The same turns and mirrors carry the whole set onto itself, and each row onto the other rows of its family. Which rows share a family with each named row? Give them in list order.
These 30 rows form 6 families of 5 rows each.
foz: [-16  21  -2  -2   1  29  -5  30  18  24  39  20]
Kanos: [ -4  -7 -43   5 -62  16  36  10 -10   5   4  10]
vupak: [ 22  -1  -6  17  -2 -33  17   6   9 -14   4 -43]
lebi: [ -2 -22 -54  -2 -51 -19  19 -10   0  -2  -3  -7]
Dela: [-25   4  30   1 -26  46   6  15   1   8 -48   5]
ruved: [ 10  16  20  18   4  42  33  21 -18  -2   7 -19]
Tode: [  8 -15   4   2  30 -16   3 -19 -10 -17  -8 -45]
panul: [-19 -10 -28  -6 -39  51  30  -4 -29   6  -5  14]
noza: [ 10  11  44  23  -5  32  11  -3 -23  25 -12  26]
vute: [-16  50 -32 -17 -19  26  32 -30  14  25 -14  17]
Gov: [ -1  -4  21   3  34  32  13 -10 -25  -9  -6 -31]
sisik: [ -8  14  17  13 -54  16  15  34  22   8 -38   3]
Ruve: [-24  -8  -7 -21  33  -3 -31  -7  15  12  23   3]
Mipus: [-15 -20   6  -7 -19 -26 -18  -9  22  -7 -55 -20]
Dazol: [ -6  17 -17   1 -10 -10  -7  29  36  19  40  11]
pom: [ 16 -17  20  12   7 -41 -15 -34  -4   9 -23  -1]
Dibi: [ -4  -1   2   9 -50 -28   1  18  35  -1 -42 -13]
zevob: [-20  32 -39 -29  -1   0  15 -53  15  16 -23   3]
Girod: [-29   6   4 -17  25  32 -20   6   7  21  27  15]
lef: [ 25  19   4  29 -18   1  36  30   4  -6  14 -28]
tif: [-22  38 -29 -27  -4  27  21 -47   8  20 -22  12]
mize: [-26 -32 -30 -19 -15  35  11 -30 -32   1 -16   3]
votu: [-11   1 -19 -11  10 -29 -25   7  34  11  31  -1]
kifu: [ 29   2  14  28 -26 -47   4  -3  11  14  -8   5]
sazom: [  3 -11  38   7  19   7 -12 -33 -24  16 -23  13]
buda: [ 26  21  28  35 -33  -3  19  15  -1  24  -2  22]
lateb: [-30 -17  25 -13  -4  20 -15 -13   1  -1 -58  -9]
babi: [-10  50 -41 -13 -29   2  32 -29  26  21 -12  11]
kovo: [-11  38 -45 -19 -18 -12  21 -42  27  16 -17   4]
sibuz: [-17 -39 -46 -17 -22  -9   4 -34 -16  -6 -17 -11]

The rest of the family of babi: vute, zevob, tif, kovo
The rest of the family of Tode: vupak, ruved, Gov, lef
The rest of the family of buda: noza, pom, kifu, sazom

